B =
[[150, 128, 125, 119],
 [124, 137, 138, 117],
 [115, 129, 138, 124],
 [138, 142, 142, 129],
 [132, 117, 125, 122],
 [128, 139, 120, 146],
 [133, 133, 144, 123],
 [122, 127, 114, 145],
 [127, 126, 115, 136],
 [130, 143, 129, 122],
 [140, 149, 128, 130],
 [138, 141, 118, 137],
 [122, 114, 137, 127],
 [122, 118, 140, 134]]
B[0,0] -> 150
B[5] -> [128, 139, 120, 146]
B[7,2] -> 114
B[13,2] -> 140
B[3,1] -> 142
B[0,2] -> 125
B[5,2] -> 120
B[9] -> [130, 143, 129, 122]
B[11,1] -> 141
B[11] -> [138, 141, 118, 137]
B[2,3] -> 124
B[:, 3] -> [119, 117, 124, 129, 122, 146, 123, 145, 136, 122, 130, 137, 127, 134]
B[2,0] -> 115
B[6,1] -> 133
B[3,0] -> 138
B[:, 0] -> [150, 124, 115, 138, 132, 128, 133, 122, 127, 130, 140, 138, 122, 122]
B[2,1] -> 129
B[8,3] -> 136
B[9,3] -> 122
B[9,0] -> 130
B[13,3] -> 134
B[11,0] -> 138
B[0] -> [150, 128, 125, 119]
B[7,3] -> 145
B[10,1] -> 149
B[7,1] -> 127
B[8] -> [127, 126, 115, 136]
B[9,2] -> 129
B[13,1] -> 118
B[6,3] -> 123

arr = [156 138 122 110 126]
arr[0]	156
arr[2]	122
arr[3]	110

a = [112 127 119 131 121 126 157 127 127 122]
a[0] = 112
a[2] = 119
a[7] = 127
a[1] = 127

A =
[[131 133 125 128 133 118 136 134 139 122]
 [126 120 132 131 126 132 122 123 121 134]
 [109 152 149 144 135 121 133 152 128 100]
 [124 135 134 126 145 111 142 147 138 111]
 [136 114 121 131 123 126 124 120 143 137]
 [121 126 135 136 122 135 119 123 114 130]
 [144 113 116 127 122 122 127 119 153 138]
 [147 117 112 116 122 122 132 121 158 137]
 [145 117 114 121 122 124 130 118 157 137]
 [136 114 123 133 123 126 125 119 143 137]
 [125 119 132 137 127 127 125 127 129 133]
 [126 117 132 134 127 130 123 122 126 133]
 [122 138 135 130 134 121 135 137 131 118]
 [139 124 118 121 129 119 136 129 153 131]]
Rows and columns are counted from 0.
(0, 0)	131
(10, 4)	127
(7, 3)	116
(0, 4)	133
(10, 2)	132
(6, 2)	116
(5, 0)	121
(7, 8)	158
(1, 5)	132
(6, 7)	119
(6, 4)	122
(0, 1)	133
(9, 2)	123
(2, 8)	128
(6, 9)	138
(5, 1)	126
(5, 9)	130
(4, 8)	143
(4, 0)	136
(6, 8)	153
(12, 9)	118
(6, 1)	113
(8, 5)	124
(8, 3)	121
(13, 3)	121
(11, 6)	123
(12, 6)	135
(8, 2)	114
(6, 5)	122
(2, 6)	133
(12, 3)	130
(7, 6)	132
(1, 1)	120
(5, 8)	114

m =
[[118 113 140 141 141 117 144 109 128]
 [127 118 142 137 128 135 124 134 139]
 [131 124 138 135 128 134 121 134 139]
 [133 121 138 135 128 135 119 135 142]
 [126 123 127 133 126 130 131 125 130]
 [121 115 140 140 136 121 140 116 130]
 [115 110 134 144 143 113 146 109 124]
 [131 120 139 136 129 133 122 134 137]
 [126 111 157 147 137 130 127 127 150]]
m[0,0] = 118
m[7] = [131, 120, 139, 136, 129, 133, 122, 134, 137]
m[:, 2] = [140, 142, 138, 138, 127, 140, 134, 139, 157]
m[8,4] = 137
m[0,3] = 141
m[8,3] = 147
m[8,5] = 130
m[3,4] = 128
m[:, 3] = [141, 137, 135, 135, 133, 140, 144, 136, 147]
m[5,1] = 115
m[6,0] = 115
m[7,5] = 133
m[6,4] = 143
m[:, 5] = [117, 135, 134, 135, 130, 121, 113, 133, 130]
m[6,7] = 109
m[8,8] = 150
m[5,5] = 121
m[:, 4] = [141, 128, 128, 128, 126, 136, 143, 129, 137]
m[5] = [121, 115, 140, 140, 136, 121, 140, 116, 130]
m[3,7] = 135
m[6,6] = 146
m[:, 7] = [109, 134, 134, 135, 125, 116, 109, 134, 127]
m[:, 0] = [118, 127, 131, 133, 126, 121, 115, 131, 126]
m[8,7] = 127
m[1,6] = 124
m[7,8] = 137
m[3,6] = 119
m[5,8] = 130
m[2,4] = 128
m[2,6] = 121
m[2] = [131, 124, 138, 135, 128, 134, 121, 134, 139]
m[7,7] = 134

x =
[[131, 105, 147, 149, 139, 136, 132],
 [134, 105, 153, 149, 138, 141, 126],
 [127, 132, 120, 129, 130, 127, 122],
 [126, 135, 120, 117, 123, 120, 137],
 [130, 119, 130, 140, 135, 132, 125]]
x[-5, -7] -> 131
x[3, 2] -> 120
x[-1, -6] -> 119
x[3, 1] -> 135
x[-3] -> [127, 132, 120, 129, 130, 127, 122]
x[2, -2] -> 127
x[-4, 1] -> 105
x[:, 2] -> [147, 153, 120, 120, 130]
x[2, -5] -> 120
x[-5, -3] -> 139
x[-3, 6] -> 122
x[4] -> [130, 119, 130, 140, 135, 132, 125]
x[:, -4] -> [149, 149, 129, 117, 140]
x[-4, 6] -> 126
x[:, 6] -> [132, 126, 122, 137, 125]
x[2, 3] -> 129
x[2, -6] -> 132

grid =
[[120 124 144 115 119 115 113 105 103 119 128 125 123]
 [130 134 140 134 122 139 117 111 111 122 129 132 133]]
Rows and columns are counted from 0.
row 0 col 0: 120
row 1 col 7: 111
row 0 col 9: 119
row 1 col 8: 111
row 0 col 12: 123
row 1 col 12: 133
row 0 col 3: 115
row 1 col 2: 140
row 1 col 3: 134

W =
[[124 124 125 129 124 127 126 128]
 [139 132 140 140 134 116 129 119]
 [128 129 131 126 130 130 129 131]
 [124 130 128 120 128 141 130 139]
 [130 133 143 152 130 118 129 122]
 [129 122 112 117 130 128 129 128]
 [137 133 147 148 132 114 127 117]
 [135 129 133 135 132 122 130 123]
 [133 124 129 135 130 115 127 115]]
W[0,-8]: 124
W[:, 7]: [128, 119, 131, 139, 122, 128, 117, 123, 115]
W[-4,-4]: 130
W[2,1]: 129
W[2,-5]: 126
W[6,-2]: 127
W[5,5]: 128
W[0]: [124, 124, 125, 129, 124, 127, 126, 128]
W[-1,-1]: 115
W[-1]: [133, 124, 129, 135, 130, 115, 127, 115]
W[-8,-7]: 132
W[-7,-2]: 129
W[-7,-3]: 130
W[-4,-7]: 122
W[2]: [128, 129, 131, 126, 130, 130, 129, 131]
W[-9,-2]: 126
W[7]: [135, 129, 133, 135, 132, 122, 130, 123]
W[5,2]: 112
W[-7,-8]: 128
W[4,4]: 130
W[3,1]: 130
W[7,2]: 133
W[4]: [130, 133, 143, 152, 130, 118, 129, 122]
W[-4]: [129, 122, 112, 117, 130, 128, 129, 128]
W[-8]: [139, 132, 140, 140, 134, 116, 129, 119]
W[:, -4]: [124, 134, 130, 128, 130, 130, 132, 132, 130]

M =
[[125 128 127 129 128]
 [104 113 124 143 129]]
Rows and columns are counted from 0.
(0, 0): 125
(1, 1): 113
(1, 2): 124
(1, 4): 129
(0, 2): 127

X = [144 113 114 137 130 115 103 129 134]
X[0]	144
X[3]	137
X[1]	113
X[7]	129

data =
132,133,130,127,131,125,132,123,123
132,130,126,139,118,137,140,134,118
122,120,122,126,125,130,123,144,133
123,121,124,126,125,130,125,141,133
127,125,123,143,111,143,135,156,123
122,123,126,126,125,128,124,141,134
data[0][0]: 132
data[2]: [122, 120, 122, 126, 125, 130, 123, 144, 133]
data[5][4]: 125
data[4][6]: 135
data[:, 6]: [132, 140, 123, 125, 135, 124]
data[2][8]: 133
data[0][8]: 123
data[4][0]: 127
data[:, 5]: [125, 137, 130, 130, 143, 128]
data[2][5]: 130
data[3][7]: 141
data[0][1]: 133
data[0][7]: 123
data[1][2]: 126
data[1][4]: 118
